In the data rows, 128 means zero.
Some points, each followed by its number:
106 147 120 147 129 99 118 152 117 146 183 143 140 118 87 120 117 137 105 134 117 149 139 115 144 0
84 125 88 105 97 167 101 164 100 79 71 150 167 55 146 112 143 148 129 93 188 119 93 83 174 1
135 129 139 118 135 162 83 107 102 104 152 193 116 130 160 93 183 126 82 147 83 133 96 85 156 2
73 124 134 166 144 108 147 126 109 64 131 130 124 74 124 111 168 157 75 90 130 91 133 113 158 3
97 105 143 202 130 107 118 69 127 55 115 129 126 108 134 121 149 148 33 84 116 89 150 105 160 4
120 154 43 174 164 141 125 164 197 111 173 150 162 135 84 122 57 184 120 119 163 174 151 103 114 5
143 129 192 215 111 120 160 101 133 130 96 93 127 86 115 158 86 136 163 109 116 144 136 171 109 6
157 117 205 149 131 110 171 114 131 155 64 61 133 171 119 183 112 68 182 155 109 163 176 144 85 7
141 148 154 84 172 113 100 142 158 165 172 130 195 148 79 134 98 106 99 119 88 139 115 172 145 8
69 186 91 118 128 173 83 34 137 129 122 186 137 90 121 89 182 158 78 176 124 148 113 102 181 9
177 145 136 57 144 96 133 109 165 235 150 151 136 142 89 150 136 71 159 163 115 123 155 103 90 10
125 170 105 160 151 104 184 137 117 111 181 166 171 136 68 173 94 139 81 102 160 124 180 107 66 11
89 128 136 194 129 169 112 79 118 76 181 160 72 93 138 82 168 162 98 130 124 153 155 146 224 12
158 107 156 110 96 133 100 72 150 114 121 85 92 143 125 123 174 175 153 155 125 89 140 148 151 13
106 168 144 100 154 185 69 119 128 93 116 155 157 112 175 89 145 130 67 109 64 147 127 132 127 14
95 118 140 94 116 122 158 67 152 125 158 89 83 145 159 99 119 118 101 159 128 87 115 166 108 15
80 99 95 172 112 141 101 84 142 96 131 136 58 56 132 81 160 188 66 101 155 112 149 145 152 16
42 155 115 172 157 166 140 112 164 105 149 120 64 105 107 80 128 188 43 149 132 89 134 88 121 17
157 79 179 134 112 136 161 135 179 202 103 70 68 138 103 162 137 97 181 107 85 131 136 151 109 18
102 114 123 159 152 143 127 123 113 77 171 106 125 120 167 98 147 177 56 111 142 104 160 85 140 19
176 102 142 60 130 180 137 147 159 105 29 106 92 122 168 113 147 72 199 146 183 92 132 144 79 20
117 97 191 179 133 134 172 168 85 137 88 108 104 118 159 186 74 99 123 111 96 178 117 105 104 21
115 138 158 178 153 105 149 138 97 97 76 136 150 174 110 147 126 133 125 72 95 159 73 105 127 22
108 124 88 122 120 170 93 204 85 46 61 135 102 99 129 100 190 92 96 116 188 95 135 97 132 23
194 112 166 92 108 103 148 87 121 101 166 149 148 206 118 138 141 133 159 173 163 143 216 76 121 24
127 120 111 199 174 58 120 145 169 148 145 100 106 148 89 185 111 134 141 187 169 195 105 91 153 25
64 199 120 176 143 145 139 106 119 101 164 129 38 132 135 190 126 205 91 113 132 122 162 157 129 26
84 101 169 202 141 136 159 152 110 114 88 104 124 130 83 189 138 117 117 89 89 172 106 179 125 27
65 137 87 169 119 153 121 123 127 102 150 148 113 97 167 137 184 141 103 111 165 99 128 91 110 28
62 91 105 124 87 120 136 136 141 147 183 162 167 139 94 150 99 138 144 148 151 147 90 92 131 29
94 168 115 69 104 162 115 203 82 29 68 127 88 107 136 111 154 109 160 111 182 96 85 168 126 30
109 124 120 117 132 73 92 140 121 159 201 135 161 133 100 158 131 108 125 101 116 122 148 126 90 31
145 134 146 165 94 120 140 121 194 149 167 161 170 166 56 155 137 137 158 131 159 147 97 97 207 32
54 157 111 156 149 165 134 128 141 92 132 123 78 105 118 83 135 183 61 140 137 94 135 111 117 33
152 152 94 111 112 149 158 138 129 133 123 167 161 147 135 131 126 140 113 65 139 190 129 130 133 34
114 135 162 130 154 93 105 136 162 167 176 147 181 172 97 170 97 107 145 81 107 129 127 126 151 35
99 126 81 125 137 101 113 90 143 129 173 123 178 120 113 132 114 167 92 117 77 161 139 91 148 36
130 127 78 131 140 115 159 137 125 117 202 190 193 168 140 128 99 179 100 118 150 152 142 89 160 37
101 123 83 93 138 137 125 148 64 72 56 100 67 100 123 70 168 153 154 98 175 173 77 89 126 38
97 106 107 137 152 105 120 98 136 89 182 116 123 141 162 91 117 183 62 136 150 133 138 73 151 39
138 85 75 26 138 155 92 140 105 118 83 100 65 113 136 95 170 105 216 174 113 69 136 158 100 40
149 141 164 143 120 156 120 109 129 178 66 112 114 139 91 159 118 102 190 139 120 163 107 155 100 41
93 122 146 182 61 139 149 67 159 110 195 159 136 111 144 131 128 162 93 123 165 115 165 111 182 42
111 150 203 194 136 148 161 144 103 110 46 120 101 100 101 195 84 141 117 84 113 172 128 119 87 43
99 158 129 171 178 143 129 153 163 144 175 149 181 155 115 85 118 119 90 171 144 162 146 61 174 44
105 148 100 141 139 143 101 49 109 143 119 174 118 128 127 96 143 135 95 155 113 178 113 91 161 45
144 120 106 157 119 123 128 106 132 149 158 146 213 172 77 155 91 117 87 120 139 133 151 69 174 46
105 166 116 126 151 121 84 97 75 147 102 186 147 108 145 131 149 132 92 115 73 182 116 146 132 47
177 81 110 51 99 152 160 168 158 140 70 101 85 95 158 121 162 70 175 118 156 76 91 130 83 48
163 136 123 135 139 114 169 156 141 211 146 158 206 148 99 122 67 176 156 149 98 163 120 126 127 49
127 169 106 106 135 64 157 174 134 139 151 166 147 179 74 119 61 127 103 148 173 175 153 126 95 50
121 158 122 168 173 83 146 156 152 161 110 151 166 114 62 123 76 101 73 163 119 150 125 38 122 51
177 91 162 151 128 128 119 165 118 186 107 137 121 141 116 176 110 115 173 123 103 158 142 180 76 52
136 99 126 58 114 153 119 111 140 197 196 131 77 158 149 131 134 137 188 166 148 59 128 124 157 53
178 150 121 127 129 94 100 61 131 167 135 92 84 155 181 146 126 96 107 152 134 87 134 157 122 54
111 109 182 204 156 152 168 179 161 96 85 98 135 174 107 154 97 105 103 58 124 152 96 138 111 55
90 91 102 168 122 129 59 76 151 105 150 114 113 72 130 118 102 180 46 146 119 137 167 87 152 56
156 125 68 65 131 136 126 174 74 98 67 130 97 69 182 137 151 89 176 138 166 80 109 148 140 57
166 140 83 147 185 125 154 145 192 112 212 139 158 131 142 145 82 115 134 128 118 159 107 19 152 58
138 101 181 221 121 146 123 137 117 148 94 94 151 148 109 165 141 121 114 89 100 209 88 136 111 59
142 138 125 122 146 123 127 163 105 61 71 172 95 146 152 71 128 122 173 135 161 105 102 128 172 60
128 131 114 90 116 131 122 133 116 141 184 165 159 167 103 149 88 137 103 100 116 138 145 119 140 61
150 160 70 141 140 156 113 174 89 48 63 113 105 53 143 90 148 107 120 67 216 141 84 124 120 62
111 102 161 185 148 124 96 130 113 134 162 95 111 107 154 106 128 140 119 103 142 122 196 147 135 63
132 108 99 118 158 177 134 158 81 63 78 146 65 96 157 98 166 168 125 58 179 111 120 109 127 64
167 154 127 113 133 80 106 58 141 161 154 99 84 149 180 133 127 93 113 172 109 81 127 162 139 65
67 153 87 125 139 137 157 229 86 29 64 143 88 91 144 107 139 122 132 127 153 83 159 131 123 66
132 121 154 126 93 101 129 131 125 177 111 107 116 175 134 171 106 94 154 122 98 126 123 175 65 67
175 95 113 96 112 154 142 183 128 102 80 135 77 103 177 132 149 93 179 141 152 125 139 150 136 68
57 148 96 170 104 82 109 127 137 180 162 155 164 102 147 122 89 162 119 145 153 158 90 93 134 69
199 127 101 62 151 148 102 69 156 192 100 207 133 163 168 147 166 71 144 160 134 119 84 127 148 70
96 113 94 129 118 115 138 144 126 125 184 128 191 170 101 149 122 138 90 104 159 162 134 103 142 71
124 96 159 199 123 92 194 113 112 126 67 83 152 129 91 158 88 108 108 144 68 180 113 133 113 72
79 136 111 216 150 133 145 81 119 71 142 127 99 122 148 103 153 168 93 89 134 103 135 101 171 73
152 154 82 142 154 128 147 94 120 133 148 93 219 138 58 135 105 139 108 45 101 135 147 90 146 74
116 149 73 111 107 139 119 168 98 79 88 106 133 75 119 99 182 141 142 149 124 108 140 113 153 75
128 125 135 118 104 150 118 93 183 108 144 112 58 125 161 100 165 127 154 183 149 66 219 110 131 76
148 134 108 85 189 132 145 112 141 143 176 153 157 139 143 74 101 142 109 126 94 179 139 103 182 77
119 102 115 126 140 134 132 101 167 93 154 129 63 153 174 155 134 113 146 169 197 102 179 145 59 78
95 104 83 152 115 129 96 71 114 109 171 142 103 116 135 97 142 167 71 134 141 85 154 137 170 79
127 168 96 100 91 147 151 210 146 54 35 131 100 103 190 98 157 148 154 110 146 120 109 126 113 80
120 61 52 145 153 118 112 163 89 78 66 100 98 77 117 108 165 117 165 67 177 142 105 124 156 81
116 127 110 127 110 173 133 187 52 60 60 128 105 81 147 86 114 125 98 95 173 147 123 90 170 82
84 106 163 214 136 146 123 184 108 144 73 90 185 104 106 137 80 105 149 118 142 189 141 151 102 83
107 180 136 115 158 123 137 198 127 126 171 163 171 166 105 123 111 145 88 151 161 122 115 131 118 84
154 162 94 146 158 119 146 135 134 117 166 161 158 175 133 109 50 149 109 136 125 103 83 72 95 85
78 141 125 184 122 113 94 96 162 96 161 114 134 104 128 112 129 175 85 112 138 90 166 77 123 86
177 104 128 136 126 146 203 143 140 173 104 105 120 172 149 211 118 68 190 165 87 144 100 172 111 87
102 160 93 153 150 130 101 50 89 146 110 197 138 127 125 83 149 139 79 159 94 202 101 82 167 88
158 104 175 113 152 102 119 129 198 202 161 131 147 130 121 158 108 107 172 147 113 103 110 124 91 89
77 155 133 213 120 142 142 105 160 74 127 115 130 113 168 73 157 180 56 92 136 109 116 114 125 90
94 84 191 191 137 136 146 169 124 145 71 104 83 140 133 165 82 87 137 81 135 156 116 134 94 91
120 186 109 144 140 82 172 99 161 119 182 110 161 168 63 137 84 150 74 134 129 119 99 80 172 92
92 110 88 134 126 92 142 171 104 125 205 156 182 94 100 124 99 177 101 145 100 140 175 117 142 93
190 108 144 88 124 103 124 119 164 152 130 91 162 139 123 165 107 71 211 160 90 107 115 149 134 94
88 159 122 197 95 130 138 84 125 107 160 102 164 103 152 136 139 194 56 145 157 125 175 85 168 95
143 110 106 92 74 74 122 115 196 138 166 115 72 150 158 111 147 122 102 229 154 101 153 119 120 96
208 113 144 75 137 93 123 105 176 160 133 96 167 150 132 174 114 57 227 179 90 95 127 146 145 97
145 114 140 127 118 117 156 45 154 157 113 79 65 160 196 146 168 133 134 176 116 96 110 168 101 98
153 118 83 66 133 122 125 150 84 114 88 127 114 87 163 135 154 83 168 140 159 92 113 131 131 99
151 159 63 100 82 145 161 204 109 79 97 171 78 108 181 73 144 131 118 100 170 102 113 126 156 100
135 103 152 48 143 118 69 88 168 128 116 62 64 91 192 171 152 142 176 192 117 71 160 173 115 101
182 132 129 34 121 105 143 138 110 106 80 98 93 99 170 141 141 58 228 158 179 71 127 175 100 102
116 161 129 126 129 134 85 43 96 126 140 202 131 116 155 96 199 167 121 139 59 178 97 120 183 103
119 141 194 230 101 126 160 120 115 116 84 96 128 91 108 160 86 123 148 91 110 155 136 175 103 104
137 106 151 188 126 138 143 127 69 99 84 110 130 129 173 167 108 114 150 96 108 189 93 155 122 105
138 151 147 118 118 118 112 217 136 128 161 147 230 176 108 135 114 136 132 164 116 128 150 80 159 106
120 114 155 134 124 116 156 78 103 149 160 142 192 204 138 103 125 157 167 136 202 142 98 88 163 107
100 111 120 136 89 133 90 131 115 48 155 140 86 90 106 106 157 190 79 131 130 123 148 120 164 108
132 152 143 107 110 142 152 159 131 105 204 167 174 96 96 95 137 149 118 145 155 108 97 119 138 109
187 89 133 42 99 178 125 121 104 88 69 83 55 99 134 114 162 111 202 140 158 58 137 158 137 110
96 160 135 187 177 116 108 104 140 173 138 79 122 141 181 109 173 220 92 120 152 135 174 87 153 111
115 153 101 193 97 80 123 94 149 118 180 141 152 128 140 88 121 170 73 78 115 98 172 88 128 112
113 134 178 161 105 165 149 163 111 119 62 129 151 135 149 146 94 81 103 118 96 228 157 129 68 113
105 96 162 91 110 133 138 19 176 110 120 91 41 70 146 99 130 106 134 152 146 51 159 130 89 114
105 128 124 162 117 98 151 158 73 135 173 190 116 171 114 145 76 130 94 128 134 137 98 90 92 115
154 104 138 89 126 119 135 155 119 146 62 115 80 122 125 120 165 81 190 119 183 110 120 160 113 116
106 144 114 130 139 69 105 133 139 174 161 172 174 139 109 152 121 170 91 117 103 108 110 93 146 117
98 88 196 197 120 135 171 142 114 124 52 94 93 121 117 141 100 122 164 115 79 198 114 153 105 118
144 131 148 82 110 111 151 100 176 173 182 135 168 133 138 139 112 106 165 150 121 99 133 156 101 119
151 92 146 178 125 106 136 141 120 151 96 68 158 146 125 188 118 87 184 139 122 133 146 152 106 120
182 115 129 77 161 132 119 75 151 142 95 182 151 114 165 48 125 224 120 163 94 194 116 157 148 121
149 134 92 126 105 155 96 26 115 155 94 180 143 132 154 63 145 171 141 154 103 196 119 79 165 122
161 96 170 213 126 180 138 132 120 169 104 110 124 130 103 168 139 94 134 96 65 166 115 146 91 123
180 87 184 97 100 145 132 139 114 146 88 90 110 136 152 162 117 78 208 152 127 104 119 190 97 124
Which point above is nearest to each new point? Its number follows each.
140 169 147 147 180 122 78 95 62 141 97 154 164 174 138 101 158 157 89 89 50 131 140 195 137 47
137 126 77 147 130 73 109 85 111 160 177 169 153 177 97 164 172 174 88 119 127 148 141 121 152 117
154 173 136 81 111 135 76 72 152 95 148 163 176 154 100 215 71 167 185 120 102 112 181 141 156 61
179 79 124 70 103 149 153 166 148 151 76 107 92 103 149 132 155 78 177 120 143 93 101 142 81 48
172 130 136 64 85 92 124 82 187 179 132 159 171 128 86 93 150 107 119 169 70 114 105 187 137 119
99 117 154 98 104 111 162 47 172 147 187 86 73 146 175 101 121 116 93 174 115 90 109 173 96 15
81 135 128 97 148 89 123 131 160 147 197 160 124 121 112 116 116 104 135 152 62 106 107 142 164 0
115 131 124 139 108 140 115 197 107 43 85 145 138 90 89 129 150 125 82 113 166 104 110 143 104 23
138 160 104 111 93 135 67 124 179 157 167 152 127 88 81 110 113 133 142 122 94 152 112 80 158 0
135 127 152 113 134 182 78 92 86 87 139 201 99 117 167 82 197 116 73 148 67 131 95 79 157 2
127 145 152 131 168 82 130 156 135 142 203 151 128 129 95 130 87 131 141 152 86 139 99 97 109 0
93 121 94 98 138 136 116 134 78 76 66 95 79 112 131 66 163 153 133 102 164 159 96 98 134 38
122 129 152 119 167 102 122 160 193 137 229 144 98 159 99 69 127 113 113 77 100 173 110 129 119 0
102 113 75 114 146 86 122 87 144 137 184 138 199 128 109 153 113 163 100 120 64 172 132 82 145 36
108 122 179 128 147 113 103 147 163 168 147 126 170 169 95 170 107 87 165 87 105 127 136 131 147 35
150 158 74 101 108 149 167 142 129 118 141 186 176 147 151 119 130 153 86 49 142 198 136 122 145 34
115 114 168 179 151 156 155 157 165 110 100 93 127 153 114 138 103 98 115 67 122 126 108 135 115 55
88 150 131 154 150 113 66 97 130 83 153 109 113 161 119 113 152 168 133 103 125 92 163 102 154 86
130 188 123 110 139 131 65 222 128 85 64 169 149 123 144 104 191 134 59 96 137 113 132 115 137 23
138 173 134 110 113 136 89 79 154 91 144 153 168 147 113 186 90 169 158 115 108 110 165 135 149 61
138 118 144 108 126 121 154 46 162 164 128 84 67 159 193 142 168 134 146 175 117 81 114 164 107 98
130 87 126 41 115 167 126 153 103 91 78 90 76 123 156 107 166 70 213 116 157 74 101 161 158 110
185 146 122 90 118 92 145 147 158 172 164 150 178 147 134 168 100 90 139 167 136 109 113 146 103 119
80 141 136 201 136 102 98 105 171 87 151 105 133 92 134 112 115 178 84 121 144 85 162 69 116 86
180 105 119 97 129 129 159 88 183 209 127 152 105 125 68 149 148 74 209 171 102 118 105 73 133 10
120 140 137 123 94 219 160 181 93 80 53 99 105 90 156 137 141 112 136 84 180 123 109 70 165 82
169 91 159 132 96 133 124 126 142 173 74 118 75 116 146 146 103 73 163 167 130 128 130 176 73 124
110 90 158 156 122 146 173 146 109 139 111 101 135 115 99 163 115 125 132 85 133 160 136 174 150 27
181 119 165 93 107 109 150 101 126 106 180 154 157 183 110 129 139 138 149 169 158 138 191 85 123 24
127 152 121 129 139 123 121 184 96 28 54 184 98 148 152 54 134 133 173 107 176 101 97 117 188 60
64 107 162 167 94 134 146 153 137 172 114 154 124 158 76 170 131 107 148 82 87 162 128 149 96 27
83 183 80 59 140 149 111 191 109 90 111 119 163 121 123 111 155 105 117 123 162 167 114 142 180 75
156 130 87 41 115 162 128 117 134 134 116 131 104 113 181 110 155 103 169 143 128 91 150 130 162 99
72 191 115 159 135 151 134 121 111 89 143 127 57 131 138 169 131 184 93 106 142 117 158 156 136 26
142 122 156 207 106 130 158 98 119 136 86 119 144 136 87 123 129 183 112 70 73 199 93 132 115 59
102 159 121 119 133 130 88 60 100 126 151 193 138 116 146 110 173 158 119 132 76 178 103 118 174 103
167 155 116 89 107 174 118 29 151 206 87 185 164 120 122 111 134 100 138 204 119 107 133 198 119 70
69 154 128 84 118 90 97 179 141 136 184 117 171 113 93 101 112 151 134 128 121 148 169 91 126 0
136 93 130 77 122 118 163 94 144 198 149 124 116 136 130 123 97 102 174 135 105 108 138 114 148 119
168 84 143 167 137 112 141 142 119 152 92 75 146 159 111 174 108 88 183 136 136 125 149 157 105 120
114 151 152 108 147 194 67 107 138 89 105 158 150 114 191 86 169 122 75 131 68 119 130 141 129 14
113 132 169 172 111 162 143 155 104 120 64 112 144 135 135 145 96 94 105 111 94 215 153 135 84 113
106 143 116 138 118 164 138 170 68 72 56 156 152 79 133 160 136 123 116 124 164 161 132 153 140 82
93 130 96 105 113 150 103 168 108 95 88 138 176 71 143 120 131 145 116 93 172 118 100 94 165 1
143 162 101 165 135 114 137 137 138 100 151 147 148 175 138 118 55 155 102 139 129 85 82 81 91 85
167 143 115 226 78 96 117 113 94 100 196 136 87 109 122 106 162 161 87 109 155 139 163 120 118 112
171 138 133 59 147 95 134 106 160 219 151 138 123 145 118 149 138 71 160 168 114 112 153 109 94 10
94 109 147 136 124 84 133 157 112 141 122 166 179 98 69 118 122 146 119 163 148 129 132 97 133 0
67 115 139 154 146 118 143 119 125 58 136 128 99 72 141 100 184 153 82 117 139 76 153 123 142 3
188 116 151 98 149 116 118 15 155 184 79 177 123 109 156 121 159 59 151 168 81 95 84 128 148 70
118 180 123 103 138 129 128 133 149 160 201 149 175 154 121 134 81 151 145 123 103 185 176 126 147 61
201 145 118 101 151 132 151 54 160 185 143 154 132 163 127 101 142 86 135 158 107 156 75 140 103 70
133 106 164 198 120 137 152 143 57 103 89 91 122 141 173 179 85 99 159 100 105 186 93 166 113 105
169 129 105 150 173 122 156 143 181 126 190 132 152 133 136 153 89 109 144 132 114 157 114 52 133 58
117 121 111 140 107 147 122 201 99 15 62 137 118 75 83 131 164 132 76 110 171 95 114 141 103 23
56 87 99 115 86 111 137 144 139 154 172 162 168 133 94 154 99 141 150 157 161 145 90 93 127 29
160 167 91 162 149 115 145 139 131 114 160 163 158 184 132 121 43 149 110 145 131 80 70 68 69 85
62 150 104 170 122 109 83 114 144 131 158 131 133 125 147 127 119 189 112 83 135 99 156 110 129 86
93 95 114 147 149 99 135 81 135 85 178 106 108 144 177 90 131 191 55 126 150 128 134 71 161 39
125 124 137 145 136 69 119 124 137 176 133 162 165 132 119 152 114 163 102 130 95 116 114 99 142 117
118 95 185 178 125 119 167 129 133 135 70 99 101 135 116 140 107 111 167 123 89 173 115 147 106 118
59 161 101 202 130 166 116 65 175 112 93 152 112 128 131 127 117 125 52 112 169 107 183 76 138 86
118 117 123 167 125 70 159 159 153 141 171 179 139 118 79 153 116 149 126 117 143 183 151 44 116 0
64 130 98 225 138 124 152 85 122 58 153 113 84 125 149 110 147 165 102 75 141 85 141 103 166 73
151 146 89 136 162 140 135 104 116 124 147 87 195 128 84 131 118 146 97 57 110 127 140 98 155 74
117 118 131 147 121 110 143 136 96 143 163 169 106 163 133 140 94 131 102 135 140 128 103 104 106 115
95 101 78 176 109 128 93 60 119 98 178 123 90 112 129 92 130 175 70 134 150 68 165 135 170 79
119 108 170 195 140 110 165 135 106 109 54 133 176 160 97 158 114 118 127 65 90 159 97 144 105 22
102 89 164 175 112 160 174 162 89 119 98 107 150 112 94 159 110 131 122 72 123 167 134 178 135 27
71 170 108 134 132 164 99 58 132 126 117 171 134 99 114 112 174 150 86 158 116 152 110 119 171 9
104 114 148 182 149 128 84 125 112 129 171 112 105 98 153 81 129 166 94 99 123 128 199 129 150 63
121 193 124 137 137 107 137 160 151 100 160 144 165 99 85 133 95 147 85 128 152 167 160 80 137 0
121 184 145 105 160 109 145 194 139 138 154 166 168 166 116 122 106 129 107 162 164 124 121 141 108 84
115 133 149 115 175 109 118 167 187 127 222 152 107 148 103 80 113 122 112 96 100 160 111 123 132 0
98 103 166 173 143 128 157 157 113 122 87 107 113 132 98 184 149 108 139 95 109 152 102 184 124 27
105 108 102 139 125 98 147 160 113 134 186 139 164 98 108 136 96 156 122 142 104 134 166 131 121 93
111 142 82 137 128 103 168 163 124 122 142 116 127 115 124 108 103 116 68 133 107 164 136 87 84 0
98 192 106 119 106 182 128 110 171 105 102 137 112 117 182 170 141 170 119 102 153 81 140 108 146 28
118 153 134 115 136 135 175 158 158 67 2 102 64 81 160 118 154 138 136 115 216 118 102 84 116 80
152 116 150 94 97 143 83 67 150 125 120 92 92 131 134 117 199 177 146 165 121 69 131 147 157 13
140 121 131 114 124 112 153 51 167 161 131 90 72 158 197 140 158 134 129 185 108 83 118 159 106 98
121 169 107 111 138 86 152 175 126 118 123 153 141 157 89 113 76 122 114 141 171 153 160 127 98 50
119 133 96 135 121 155 100 197 97 59 84 146 122 109 117 98 170 96 98 114 181 107 138 96 130 23
159 104 161 90 91 136 80 52 165 118 123 68 82 148 136 128 197 191 162 177 138 59 144 145 163 13
168 99 187 99 137 99 115 119 214 209 150 125 162 129 126 167 112 94 184 158 108 87 107 141 86 89
89 101 118 140 87 128 86 152 127 36 158 136 73 78 98 102 154 182 79 115 140 116 160 115 167 108
110 143 132 178 122 134 109 154 120 158 182 110 137 178 107 118 93 155 107 112 120 139 113 105 175 0
193 143 125 67 126 78 144 147 162 183 165 147 184 143 146 170 97 77 153 187 126 102 113 165 88 119
42 143 93 198 115 159 118 114 140 99 175 153 117 104 161 135 189 157 84 103 164 105 133 77 104 28
154 110 130 69 113 91 123 125 143 192 182 157 158 153 131 108 128 117 167 158 129 113 119 156 120 119
172 118 143 69 105 121 76 78 136 203 187 135 87 157 162 157 122 116 194 143 121 98 133 123 94 53
118 204 128 131 134 115 130 145 155 79 196 192 211 128 148 145 108 141 177 52 145 168 112 146 107 34
120 150 129 101 137 131 169 158 142 85 13 106 66 92 160 122 153 117 151 120 203 114 111 95 120 80
101 132 175 130 159 103 96 143 169 171 161 139 184 177 85 176 94 94 148 70 111 128 129 121 159 35
112 137 142 202 118 131 105 156 131 150 156 97 130 182 98 142 80 151 106 114 120 139 116 120 168 0
98 89 163 177 121 158 183 159 92 116 98 94 149 106 94 173 112 133 118 64 132 168 144 186 152 27
100 144 135 163 160 90 98 71 152 91 183 171 142 96 136 130 120 186 71 134 119 123 130 83 107 86
91 108 158 208 134 142 128 175 112 149 91 97 183 107 114 125 80 111 131 116 140 183 136 136 112 83
183 122 135 28 168 95 158 88 155 177 153 158 156 132 173 141 74 93 136 170 102 99 96 170 106 119
56 152 96 173 130 109 83 111 157 111 162 132 155 128 152 138 119 186 101 75 134 106 167 110 128 86
91 128 167 138 159 104 107 140 157 145 155 138 170 154 95 160 113 108 130 75 116 118 130 121 157 35
177 102 132 88 122 122 134 147 137 155 66 112 85 129 152 116 161 64 203 140 182 98 120 173 107 116
127 123 116 57 128 133 146 164 94 140 126 106 125 130 144 143 135 70 134 169 170 99 103 161 123 99
177 100 175 98 91 124 143 147 124 146 85 56 104 164 98 166 138 74 193 149 87 128 111 195 90 124
117 113 160 189 115 125 125 155 106 129 79 95 162 134 108 201 106 126 152 123 64 178 115 214 108 27
105 198 147 119 174 103 139 197 139 143 188 179 180 177 104 123 95 142 85 161 165 133 112 131 105 84
169 110 133 46 152 97 149 91 149 177 154 155 153 129 177 139 85 94 131 171 115 95 109 168 98 119
184 74 192 110 93 140 135 125 108 150 87 87 116 146 154 176 113 70 206 160 117 121 122 195 100 124
121 162 84 181 142 81 124 149 77 140 202 164 118 107 104 129 92 87 143 184 100 200 137 88 126 0
174 68 137 38 153 119 142 70 173 192 174 120 79 131 114 125 137 107 190 135 102 110 151 131 150 53
142 94 160 59 107 123 106 81 164 205 153 122 111 127 163 134 135 105 193 176 110 54 170 128 137 53
102 103 145 162 111 148 173 153 105 119 118 99 155 115 94 165 112 139 117 81 123 154 135 164 149 27
141 131 156 193 168 143 133 53 161 112 107 116 89 134 145 53 92 180 121 108 129 113 116 133 161 73
179 133 138 55 113 110 145 139 105 114 86 93 101 114 159 145 140 68 208 145 160 98 127 176 101 102
169 74 158 179 132 114 145 133 112 158 70 55 149 150 118 195 117 76 207 138 123 133 152 168 107 120
122 169 116 119 138 70 147 169 132 147 153 160 141 169 72 118 67 129 105 134 169 168 144 119 115 50
93 149 139 93 103 156 113 159 62 88 91 94 136 106 164 115 142 161 148 96 153 97 182 101 145 75
127 113 101 117 157 156 135 139 84 84 104 147 82 112 153 111 159 175 133 56 169 120 117 102 129 64
129 99 138 124 79 145 130 175 116 124 118 75 137 110 97 134 97 116 154 95 97 137 77 170 88 67
141 123 118 65 112 187 94 41 139 188 118 128 82 169 162 86 196 102 159 148 106 132 75 127 140 70
184 133 138 116 138 104 132 101 160 119 209 95 171 166 51 103 88 170 143 140 101 140 109 55 137 92
133 160 80 115 92 142 159 186 109 96 94 173 99 121 156 81 133 126 120 103 164 102 113 119 150 100
123 171 88 74 136 126 146 103 79 125 181 172 174 60 148 109 135 178 100 93 100 137 116 206 150 47
128 115 127 148 121 86 147 143 146 148 150 168 135 121 97 144 138 141 138 126 128 173 142 71 126 0
98 129 169 156 123 155 113 175 95 137 113 144 99 107 76 173 90 90 163 65 56 159 119 177 136 27
107 190 116 85 150 137 123 134 137 160 206 154 175 167 125 133 76 165 162 118 89 189 186 136 147 61
49 155 130 161 99 160 126 113 140 60 151 101 136 112 183 85 142 172 62 95 149 118 134 137 187 90
125 149 81 90 171 164 140 170 87 61 63 132 74 123 194 107 146 171 136 75 151 162 137 167 200 64
109 157 101 144 133 78 131 128 135 141 189 111 134 142 104 75 82 127 118 86 140 139 140 109 112 0
41 152 102 181 122 104 68 102 154 112 158 125 138 127 161 140 123 191 107 74 139 96 176 118 120 86
127 117 134 137 131 78 151 114 118 150 186 189 100 136 112 121 77 104 73 112 132 101 75 83 126 115
173 88 164 129 120 113 124 81 154 151 118 102 116 116 170 124 99 134 119 147 171 70 121 135 125 54
147 116 156 200 120 191 138 133 115 151 104 106 116 120 107 148 137 95 142 82 74 158 130 140 96 123
143 153 110 107 92 121 72 112 183 177 157 157 128 106 73 120 113 110 150 129 108 143 114 99 152 0
138 112 110 27 120 158 111 156 111 125 99 104 92 114 139 96 147 99 183 141 138 63 150 149 121 40
106 165 118 117 142 136 93 88 68 159 100 172 145 101 135 137 155 139 92 111 81 189 111 145 138 47
96 161 129 182 192 159 134 152 175 138 162 149 188 162 124 74 119 114 89 179 156 162 148 49 181 44
203 151 117 85 155 135 142 35 168 196 130 151 120 168 141 89 157 74 145 166 92 151 56 149 97 70
156 97 171 210 121 187 135 127 123 182 107 110 118 121 94 167 136 89 146 90 49 160 125 142 87 123
77 186 127 152 138 140 140 103 122 117 163 125 61 136 128 182 132 177 121 120 137 120 147 159 129 26
138 139 124 151 123 133 153 154 100 187 147 143 115 124 98 93 101 163 126 119 116 121 82 93 157 0
81 149 119 210 139 188 102 70 176 80 171 97 101 125 184 73 125 181 73 103 96 135 144 145 130 90
137 109 104 99 80 79 113 116 182 148 179 118 87 145 155 119 141 123 106 213 152 107 148 113 116 96
